[[154 155 157 155 117 110 116 122 157 154 115 157 117]
 [130 129 130 130 134 131 133 132 130 130 133 130 133]
 [130 128 129 130 131 132 131 133 129 130 131 129 131]
 [117 117 120 118 155 127 154 116 120 117 154 121 155]
 [142 142 141 142 107 117 107 128 141 143 107 141 107]
 [155 155 156 155 116 114 116 127 156 154 115 156 116]
 [133 135 133 133 114 123 114 128 133 134 114 132 114]
 [146 146 145 146 105 115 104 129 145 147 104 145 105]
 [116 116 118 116 149 127 149 118 117 115 148 118 149]
 [153 153 154 153 114 113 114 126 154 152 113 154 114]
 [118 118 118 118 128 128 128 126 117 118 128 118 128]
 [136 135 135 136 115 125 115 133 135 137 115 135 115]]
Counting starts at 0.
The entry at row 2, column 0?
A: 130
The entry at row 0, column 2 -> 157
The entry at row 0, column 1?
A: 155
The entry in row 0 and column 0?
A: 154
The entry at row 1, column 2: 130
The bottom-right entry?
A: 115
The entry at row 2, column 1 -> 128
The entry directly below 110: 131
The entry at row 1, column 0 -> 130
The entry in the bottom-left corner: 136
The top-right entry is 117
The entry in row 2 and column 2?
A: 129

Read these off the grid that follows. Indices start at 0.
1) Find the smallest entry.
2) Find the entry in row 2 and column 0.
3) Find the entry in the top-right corner.
4) Find the entry at row 0, column 2.
5) Find the entry in row 1 and column 0.
6) Find the entry at row 0, column 0.
7) Find the top entry of the column that holds the smallest entry.
[[149 123 126 118 135 136 111 130 127 130 126 120 112 117]
 [149 125 120 121 131 141 114 137 127 131 110 115 123 128]
 [149 129 121 116 145 121 123 129 127 132 125 135 125 119]
 [149 129 120 122 143 141 129 145 139 135 117 115 114 120]
 [149 119 129 119 134 137 107 128 123 126 128 119 115 117]
 [149 129 121 116 145 122 123 129 127 132 125 134 124 119]
 [149 128 122 118 145 130 125 134 133 134 126 126 119 118]
 [149 121 131 121 132 138 104 131 133 127 130 118 110 113]
 [149 124 125 124 128 133 105 130 123 131 111 123 132 133]
 [149 129 120 122 144 141 131 146 140 135 117 115 113 120]]
1) 104
2) 149
3) 117
4) 126
5) 149
6) 149
7) 111

grid =
[[131 119 124 116 128 121 141 130 142 124 130 130 134 127]
 [137 156 138 125 124 122 133 130 124 128 131 128 113 132]
 [127 123 132 135 132 110 117 135 120 134 120 131 132 128]
 [129 143 127 127 122 125 126 129 124 119 130 133 121 125]
 [132 147 132 126 124 124 130 129 125 124 130 130 119 128]
 [131 121 124 116 127 124 141 129 142 124 131 129 133 128]
 [129 134 125 124 124 127 131 128 131 121 130 131 126 126]
 [133 147 131 123 122 124 132 129 128 121 132 131 118 127]
 [122 126 118 129 124 130 122 127 126 116 128 135 130 120]
 [134 146 133 125 124 122 131 130 126 125 130 129 119 129]
 [131 144 130 126 123 125 129 129 126 123 130 131 120 127]]
Indices start at 0.
Read off the entry in row 1 and column 0.
137
Read off the entry in row 2 and column 0.
127
The entry directly above the smallest entry is 122
The entry at row 0, column 2 is 124
Read off the entry in the top-right corner.
127
The entry directly above 113 -> 134
The entry in the bottom-right corner: 127
Read off the bottom entry of the column that holds the smallest entry.
125
The entry directly above the largest entry: 119
Read off the entry at row 0, column 0.
131
The top entry of the column that holds the smallest entry: 121
Read off the entry in row 2 and column 2.
132
Read off the bottom-left entry.
131
Read off the entry just left of the smallest entry.
132
Read off the entry directly below the largest entry.
123

Read these off the grid that follows. Indices start at 0.
1) Give the top-right entry.
2) Give the bottom-right entry.
3) Give the entry at row 2, column 0.
4) Give the entry in the bottom-left corner.
5) Give the entry at row 2, column 1.
6) Give the smallest entry.
7) Give the entry just left of the largest entry.
8) Give the top-left entry.
[[149 120 142 108 119 145 141 113 145 151 138 145]
 [149 121 141 118 115 145 151 121 144 151 133 139]
 [142 149 139 136 111 113 115 143 105 113 142 139]
 [148 121 107 132 133 137 150 109 132 147 108 108]
 [109 141 144 124 118 114 108 146 120 108 145 152]]
1) 145
2) 152
3) 142
4) 109
5) 149
6) 105
7) 145
8) 149

B = ((120, 129, 138, 131, 125, 120, 129), (120, 132, 135, 129, 128, 121, 132), (144, 130, 119, 133, 112, 128, 133), (112, 149, 110, 150, 122, 152, 104), (133, 122, 134, 114, 125, 114, 107), (118, 138, 127, 128, 124, 112, 131), (122, 120, 137, 113, 132, 137, 133), (122, 140, 132, 133, 128, 122, 120))
What is the entry just left of 127? 138
What is the entry just left of the largest entry? 122
What is the entry just left of the smallest entry? 152
The entry just right of 110 -> 150
The smallest entry: 104

W =
148	123	103	104	123
115	131	145	144	132
107	134	154	153	133
Indices start at 0.
The top entry of the column that holds the smallest entry is 103
The entry directly below the centre entry: 154
The top-right entry is 123
The entry in row 1 and column 0: 115
